One vector is turned by the same rotation once a tick. Each row is the vector after some number of ticks, and that number follows the row.
The counts run from 0 to 1300.
[-12   4 -24  28  -8 -11 -11 -22   0 -12   0   8 -10   1  13 -19  -5 -10
   5   2 -21 -27  -3 -16   5  -7  -7  22  14 -14 -27  -8   0  30   8 -14
   2  23 -17  -4   3  -3  11  14 -17   8   2   0   1 -15 -15 -17 -18  -5
   3 -10  12 -15 -15   1  18  -4  -6  -8   5  22 -12  -1  21  -4  30  -3
 -13   9  -1] | 665
[  5   2 -18  27   8  -3 -10 -29   2   7  19  -4  -1  -2  11 -23 -21 -21
   1  14 -17 -18  -8 -23  17   8   3  12  12 -11  -8  14  -3  13 -14 -13
  18  19 -16  -2  -8   0  21  -2 -16  26 -16  15 -14  -8 -16  -6  -4 -21
 -21 -16  -6 -10  -2   2   1   5  -6  -4 -19  20   0  14  32   1  17  -3
  -8  12  -8] | 1117
[  9   2 -12  28 -16  -5  -5 -17   3  -5   7   0 -13   1  -6 -29 -18 -21
  -9  34 -15   0  -2  -9   1   9 -13   6  17  -3   4 -13 -15  20   0 -19
  -5  30 -17   2   0  17   8  14 -17   2   1   5 -14 -21  -1  -5  -2  -6
   4   4   2 -21  -6  -2   1  -6 -36 -14  -2  19  -8  -3  17 -20   4  -1
 -22  21 -14] | 5
[ -6  12 -30  23  -6   2   1  -9  -1   3  -8 -17 -21  -2  13 -12 -19   4
  -3  25 -26  -8  14 -24  11  16 -13  -4  -1  -2 -20  21 -17  13 -23  -4
   3  12 -17   1 -12 -21   5  -1 -20  19   0  22   4  10  -2 -13   5  -9
 -13 -10   1   0  -9   5   1   0   6 -21   1   1  26   9  21 -12  -6 -11
 -20   7   4] | 1054
[  3  22 -16  25   7 -12   5 -15   9   6  -4 -38   7   7  -3 -21 -27 -18
   1  21 -27 -14   9  -7   7  12   1 -10  10  -5 -11  19  -8  17  -8  -6
   5   9 -14  19 -21   4  15  -7 -12  32  16   7  -6 -10 -11  -6  -1 -12
  -5  -5   3   5 -11   7   6   9  -4 -20  14   2  16 -12  22 -14   2 -10
 -16  14  -6] | 1001
[  4  22  -6  20   0   1  -9 -13   3 -15   1  -9 -15  -7   9  -7  15  -5
 -18   9 -23 -11  -2 -18 -12  12 -30  26  12  -3 -23 -11  -6   9  29  -4
  -1  23   9  -1  -5   1 -19  -5  -2   3   1   7  -5  -7   4   8 -23 -10
  -4   2  -2   9  -7 -11   2 -20 -17 -14 -11  25 -13  11  33 -18   3   6
 -24  14 -10] | 889
[ -5   9 -25   2   2 -10  15  -9  -7  -2  12 -12   9  -9  17 -19  18   4
  -7 -11 -21 -16   0 -13  12  25  -5   8  26  -6  -9  17  -1  19  13   0
 -11   5  -7  -5 -25   2   7   1 -11   8   2  10 -15   9  13   7  -1  -3
 -10  -1  -1  14 -11  -3  -4   5 -14 -27  -4  -7  -3  -4  48 -19  18   4
 -31  -4  20] | 1122
[  2  -6 -22  21   1  -9   5  -1  -7   1  -9 -32   7   6   9  14  -2  -8
   2  16 -32 -28   8 -32  12   7 -22  21  -4  17  -5  12 -23  23   5   1
  -4   5 -10   2  -7 -24   2   3  -1   5  12  11   4   8   9 -22  -3  26
  -9 -19  12  -7   9  10  -1 -16  15 -15  -2  19   5  22  13 -14  -3  -3
 -15  16  -9] | 650
[ -4  -8 -14  15 -15   6 -33 -23   5   2 -14   6   4  -5  -5  -9   9 -14
  -1  32   1 -18  23 -10  -5  20  -6   8  26   5 -31   5  -3  10  11  -3
  -8  18 -25  25  -6 -10  13   0  25  10  10   5  14  -5   2  -9  12 -12
  -3   8  24   1 -22   5   5 -30  -8  -8  -7  11   1  -3   7 -19  20 -11
 -19   0  15] | 1147
[ 25  15  -3  31   4   1 -11  -5  17  -9 -10 -11  -3  -3  17 -11  -5 -10
 -18   2 -13 -17   4 -18  -7  -3  -4  -3  21 -19 -34   6  13  15   6 -18
  15  26  -8   2  -4 -10   7 -19   7  13 -17  20   1  -5  -1 -16 -26 -24
  -6 -12  15   4 -25  -3  -5 -20  -1  -1   4   6 -13   5  22 -14  19  -5
 -10  -9   7] | 430
[-16   9 -21  18 -20  -3 -33 -37  -4 -12   5  -3 -13  -1 -16 -29  -1 -18
  -3  30 -10  -7   3  -2  13   5 -17  10  14  -4 -25   6 -11  20  -5 -16
  -4  16  -8  21   6   4  10   3   1  11  -5   4   1  -8   2  -2   5   2
 -10 -13  -2   5  -9   9  10  -3 -20 -17 -14  21   3  -7  16 -11  16  -8
 -23  11   9] | 337
[  7   4  -5  19  -8 -10   4 -20  -3  -8   6  -3 -12   2  12  -3 -16   2
  -7  22 -18  -9   6 -17   4  16 -17  15  28   5  16  12 -21 -16 -17 -12
 -11   1   2 -13  -7   9   5  25 -11   6 -15  11 -17  -1  24 -26  22   6
  -7  10  12   3  -2  17  -9 -22 -29 -23 -13   6 -12  -4  16 -14  -6  -1
 -22  16 -10] | 1300
[ 13   2 -18  25 -10   3  22   3  10 -11  16 -11  -7   2 -13   0   4  -1
 -12  22  -3 -15  -2 -27   1  20 -11  10  11  -1  21   1  -9   9   7  -8
 -16   8  -8 -15 -18   9  -5  19  22  17   5  13   7   8  29 -15   9   9
 -10   3  12  11  -4  11 -23 -28 -13 -18  -4   1  -6   8  11 -27  15   8
 -24  27  -8] | 972
[ -1  -8 -20  12  -7 -10 -11  -2  -7  11  -9 -11  13 -17  20  16 -10   5
   0  31 -12 -10  14 -30  19  15 -18   1   7  22 -15   9 -22   9 -15   1
  -1  24  -8  12  -6 -21  19   6 -19   2  -2  20  -6  16  13   3  13   3
  -4  -4  19  -5  11   2   2 -13 -12  -4  -3  18   9   7  24 -21  -9  -4
 -31  15   7] | 1256
[  2   6 -20  23   6 -19  17 -10   3  -7   6 -17  19  11  19 -10 -10 -25
  -3   1 -24 -35   1 -11   6   1   4  23  30  -5 -13  -6  -7  29  14  -2
  -5  23 -18   5   2 -14   7  -1  -9   9  12 -10  -4 -10   2 -22  -8   4
  16 -14   4 -14  -2  -3  12   0   2 -29   6   5 -28  -6  19  -7  19  -4
  -9   2  -7] | 994
[-19   7 -26  17 -12  -1  -7 -25   2 -21   3  -7 -18  12  -9 -32  -7   3
 -15  15 -23  -2   5 -15   4  15 -25  13   9  -6 -15  19  -8  14 -10 -31
 -18  -4  -2  32 -12   9   8   2  -8  19   5   6  -9   5   9  -6  -2  18
  -3 -14  14  13 -20  20   0   5  -6 -17  -3   2   2   8  12 -17   6   0
 -17   5   9] | 618
[ 11  -5 -20  21  -1  -4 -13   4  -5  17 -17  15  -1 -11   7  -2  -1   4
   5  22 -16 -21  -1 -27   1  18 -10   2  10   4 -27   0  -6  15  -8 -16
  13  28 -23   9  -2 -21  15   2   5  -7 -10  14  12  -8   6 -14   1 -13
  -2 -17   9  -9 -17 -17 -12 -16  -6 -16   6  23   1  -7  16 -24   7  -8
  -8 -18   2] | 1264
[ -9  26 -19  26   8  -1 -12 -10   3 -26  -1 -12 -12   1  19   9   5   0
 -18  16 -21 -20   4 -18  -9   1 -33  23  13   4 -26  -3  -4   3  18 -13
  -9  15  19  15  -6  -7 -12  13   9   9   7   5  13   1   9  -3  -6   4
   8  -6  12  15 -11   4  11 -18  -3 -18   0  22  -5  21  23 -17   8  -1
 -32  16   0] | 492
[ 13  11   1  29  32  -5   2   3  22   1   8 -26  18  -1  27 -11 -11  -8
  -6  -1 -25 -23   0 -35  -9  22 -13  13  10   4 -32  10  -8   4  15  -8
   3   6  -4   9 -21   0  -3  -8  -4  25  11   4  -8  -2 -11  -9  -2   5
  -9  -3   0   0 -11  -8  -7 -11  11 -17  -3  14 -21  22  30 -10   2 -11
  -7  10 -15] | 1164
[ 10  -1  -1  32   8  -6  -8  -6  19 -15   9 -18   5   9   2 -14 -22 -17
  -8  33  -4 -16 -20 -15   9   5  10   0  17 -14   6   8 -10  -2 -17 -28
  -4   4  -5  16 -16  30  11   6   0  23  -3  -5 -16  -7   9 -21  11   6
  -9  -1  19   1   1  11   7 -26 -18  -1   4   6  -8  15  22 -11   1   1
  -5  14  -5] | 628
[ 25   2  -4  24   7 -14  -1 -24  10  -6  26 -13   6 -27  12  -5 -10  10
  -3  12 -17 -12  -3 -17  14   0 -16   0  17  -4 -16   9 -26   9  -5 -15
  -5   7 -10   2 -10  -9  11   5  -3  13  -9  13  -7  17  30 -14  18   2
  -6  -3   6  12   4   9 -11 -10 -28 -10 -10  12  -4   4  29 -21   4  -3
 -27  21   7] | 1248
[ 21  -9   5  33   6 -24 -15 -20  14  17   7 -10  20 -19  -2 -16 -15   3
   4  27 -22 -12 -16 -30   8  16 -10  -4   6   5 -14   9 -27   8 -12 -11
   3   9 -19   7 -15   9  18 -11   9  20   6  -1 -14  -5   8  -6  13 -13
 -13  -2  17  13  10   1   3 -20 -21  -2  -3  20  19  -3  25 -18   5   3
  -8  10  -1] | 72
[ -5  -2 -20  13 -18  -7  -8  -4 -11 -20 -16   6   4   5  19 -22   8   4
  -2  16   1 -13   5 -28   8  16  -6   0  28   9   0 -16   3   3   1 -15
 -20  20   8  -3  -9  17  13  23  -5  -2   2  10 -11  -8   9  -7   3   8
   0  15  39 -14 -19  13  11 -21 -32  -5  17  -4  -7 -10  23 -16   6  10
 -32   5   9] | 14
[  0  -6 -25  26   3  -9   6  -1  -4   4  26  -1  -5  10  -8 -22 -18 -18
  -5  36  -8 -11 -13 -23  12  22   9   7   7  -6  19  16  -9   6  -9 -31
  -1  18 -10  12 -10  28  10  11  -3   3  -2  10  -4 -10  12  -2  19   6
 -15  -5  -4  -2   1  -1  -8 -14 -19 -21   0  15  -9   7  20 -14   7   0
  -6  20  -8] | 457
[ 13 -12  10  24  11  -4  -7 -11  17   3   7 -12  20  -9  -5 -13   8   1
  -8  16 -20 -15  -5 -18  -6  25   0   6  14  -1 -14   0  -4  18  11 -20
  -6   0  -6  18 -26   8   0 -12  21  24  16  -1 -11   4   6   1   3   6
 -11  -8  26  21 -15   3  -3 -22  -2  -3  -6   8  -1  21  25 -22  30  -6
 -19   1  15] | 353
[  8  -8  -8  13   2 -15   4  -6   4  -1  -4 -30  35   1  21  -2 -24 -11
  -6  26 -10 -23   3 -24  15   4   1   4  14  17  -8   5  -7   9  12  -5
  -8  15 -13  27  -4   2  25  -5 -15  25  12  15 -21  -1  16 -13   5  -2
   8  -3  13  -1  10   7  14  -5  -4  -3  18  11  11   5  13 -14   0  -4
 -23  21 -15] | 1204
[  1   0  -5  27 -10  -4 -24 -18   9  -7  -7  -3 -15  -3   4  -3   7   6
  -3  31 -12 -20   3 -24  -1  13 -12   6  11  -4  -8  19 -17   1 -17 -26
  -3  -1   0   5  -7   3  -3   6  18  17   0   4   6   8  16 -25  25   9
 -20   1  30  12   0  13   5 -45 -13   0 -15   6   1  14  24 -14   8   6
 -10   8  15] | 297
[  1  13 -31  16   7   1   1  -9   2  -8   1 -15 -12  -4  17 -13 -15   4
  -3  30 -25   0   0 -19  21  15 -12  -7  13  -4 -14  22  -9   7 -23  -9
   3   1  -3  13 -23  -3  10   0 -22  14 -13  14  -3  19   4   2  11  -2
 -14 -13  -1   8  -9   4  -2   8  -4 -14  -1  13  12  11  33 -18 -10  -8
 -26   5   3] | 446
[  4  -7 -10  14 -16 -18 -35 -13 -14   4  -6 -17   0   2   1 -12   1  -1
  -6  26 -16  -3   7 -23   5  20 -22  13   4  16 -24  10 -18  21   6  -6
  -9  16  -5  30   4   3   0 -10   1 -13   4  15  -4   2  18  -9   9  12
  -7   3  22  -7  -2  11   8 -29 -34  -1 -12  15   5  -3  16  -9 -11   5
 -17  13  12] | 1139
[-24  22 -18  10   4 -10   0 -14  -2 -18  -4 -22   1  23  -2 -16 -10 -16
 -10  27 -20 -19  16  -6   8  28   3   5  30  -4  -3  21  -5   0   0 -15
  -9   3  11  28 -13  23   3  -2   8  16  13  -8  -7 -10   5  -7   9  -1
  -5   0   1  13 -14  13   3 -17  -3 -33   7  -9  -8 -19  19 -15   3   4
 -10  -9  10] | 949
[  9  17   2   6  -4  -6  -8 -34  13   1   4  -7 -12 -10   1 -12  -4 -13
 -15  19 -27   1   1 -14   2  19 -16  15  40  -8  -6   5 -11  -7  -2  -8
   9  23  -1  -1  -5   5   3  -3 -14  12 -12  11 -28  -2   3  -5 -16 -25
  -9   1  -1   3  -4   1 -12 -18 -24  -9 -33  20 -17  -6  34 -12  -2  -3
 -25   4  -4] | 561
[ 10   5  -4  27  12  -1   6  -4  11  -5  -2 -27   9   9  27  -1 -25 -13
  -7  14 -24 -14  23 -12  -7   9 -16   9  19   5 -19  12 -17   7   7  -3
  -5   8  -7  20 -11 -21   2  -8 -11  23   9   9  -4   6   8 -15   4   4
   4   7   8  -5 -14   1   1  -9  14 -15  -7  12 -13  18   0 -13 -11 -15
 -22  33 -11] | 767
[  0  -9 -15  20  -8 -16  -1 -19   2 -11   3 -17   5  17 -17 -11  -3  -5
  -5  27   0 -22 -15 -28   3  12  -3  13  14  -2  10   9 -11  -4   8 -19
 -17  12   4   6 -12  33  11  14  21  16   7   5   2 -11  27 -22   9   9
  -2  -3  17  14   0  14   3 -32 -18 -12   3   2   1 -12  13 -18   9  15
  -2  15  -6] | 746
[  4  11 -33   9 -15  11   5  12 -19 -10  -7   0 -17   0  -1  -5  18  -2
 -15  23 -14 -27  -8 -27   2  17 -11  14  13  -4  -3  -1   2  20  11  -2
   2  31  -3 -13  -3 -12 -12   1   6 -12 -13  31  18  -3  14 -14 -11  -4
  -9 -21  11  -4  -2  -8  -1 -25 -14 -23   8  11  -6   1  28 -21  10  10
 -15  -8   2] | 654
[ -5   5 -16  26  -3  -4  -4 -12  -8  -1   5  10  -4   8  18 -19   4 -21
   9  18 -16 -26 -11 -34   9  15   6  16  18 -10   8  -8  -9   4 -13 -11
   0  22 -12 -18 -10   9   2  21 -10   3 -14   1  -9 -16 -10 -16   8   0
 -10   3  11 -35  -4 -10   6  -8  -6 -19  -7  25 -14   7  33  -4  12  -5
 -12  11 -12] | 784
[ 16   0   3  14  -9 -12  -1 -28 -10   0  18 -27   3   2  10 -10   1  -8
   0   8 -13  -7   9 -16   7  19  -2  -2  24   7   0   9 -16  11  -1   8
  -8   4   3 -21  -7   1  -2  -4   6   5  -7  17 -11   3  21 -15  20   3
 -17  25  17   7   5  19  -1 -20 -26  -8 -22   0  -1  -2  30  -2   1   7
 -22  30   9] | 1246
[ -6  -1 -18  22  -5   3  -6  -4   3  -7   6   9 -10  -6   0 -22   3  13
 -17  16 -24   3  -3 -23  -4  26 -18  12  10   0 -16  -2  -8  18   4 -25
 -23  -6   1  23 -29   6  -7   2  -8  16  10  12  -8   3  15   3   2  12
  -4 -12  21   6 -24   0  -3  -1 -12  -9  -1  16   5  27  23 -20  19   3
 -26   4  12] | 1015
[ 17  -7  -6  17   2   4  11   9   3   3   9 -13  23  -1 -13 -18  -1  -3
 -15  26 -14 -16  -8 -16  -4  29   6  -3  15   5   5  -1 -10  19  24 -11
 -12  10 -19  11 -27  23  -6  -3  14  18  17   4 -12  -5  18  -2   8  14
  -7  -9  13   7   5  -5  -9 -18 -13 -16   3   5   1  12  24 -31  20   5
 -14  11  -2] | 75
[ -1  -9 -26  21   3 -13  -1  -2  -5   8  -6 -23   5  -3  21  13 -11   2
   1  19 -24 -19  17 -35   9   9 -26  18  -1  12 -15  14 -18  14  -4  -4
   0  14 -11   4  -6 -29   8   9 -18  12   0  21  -2  10   9 -11  -7  13
  -2 -11  16  -4  10   8   2 -13  12  -8  -5  11   5  21  15  -7 -13  -5
 -12  18  -8] | 649
[  9  -6 -27  12 -17 -27   3 -27  -6  -2   8 -11  13   9  12 -13 -10  -8
  -1  14  -2 -23  -6 -31  19   5  -1   6  19   2   8   6  -5   3   0 -15
  -1  23 -11  -7   4  20  32  12  -8   1 -10  13 -13  -7  25 -18   2  -9
   5   9  14 -10   2  11   4 -23 -31  -7   2  -1  -1 -30  25  -6  -9  13
  -1  12   1] | 466
[  3  -8   3  23  -7 -16 -28 -30   9  -2 -13   3   5  -5  10  -5 -15   3
   6  24 -11 -18   4 -32   7   7 -13   3  13   1 -20   3  -9 -13 -24 -23
   5  16   2   5   3   8  21   8   3   6  -7   3 -12  -7   7 -22  18 -10
  -4   5  28  -2  -9  14   8 -29 -27   3   1  16   7  -8  19  -7  -2  -1
 -15   9  11] | 17
[ -9  14 -17  13   1 -23  -2  -8  -1  -7  -7   1   5  -9  17 -18   0   9
   0   3 -22 -17   9 -18   5  24  -7   3  26  -1 -18  -4  -1   9  -7 -16
 -13   4  15   7 -14   8  18   8  -6   3  13  -9 -16  -1   6  -2   8   2
   2  11  23   3 -21  11  17 -14 -28 -16  16  -3 -11 -11  31 -14  15   2
 -21 -15  28] | 343
[ 11   3 -14  25  -4  -6  -7 -17   7   2   0  -6 -10  -6  -7   9   2  12
 -11  20 -14 -18   3 -31 -11  18 -32  25   9  -1  -6  13 -11  -5   6 -18
 -10   8  -2  -8 -14  -3   0  13  27  16   1  13  11   7  27 -18  11   5
  -4  -3  21  27  -9   9 -11 -36 -10 -16  -3   9   4   1  12 -25  14  10
  -9   4  13] | 694
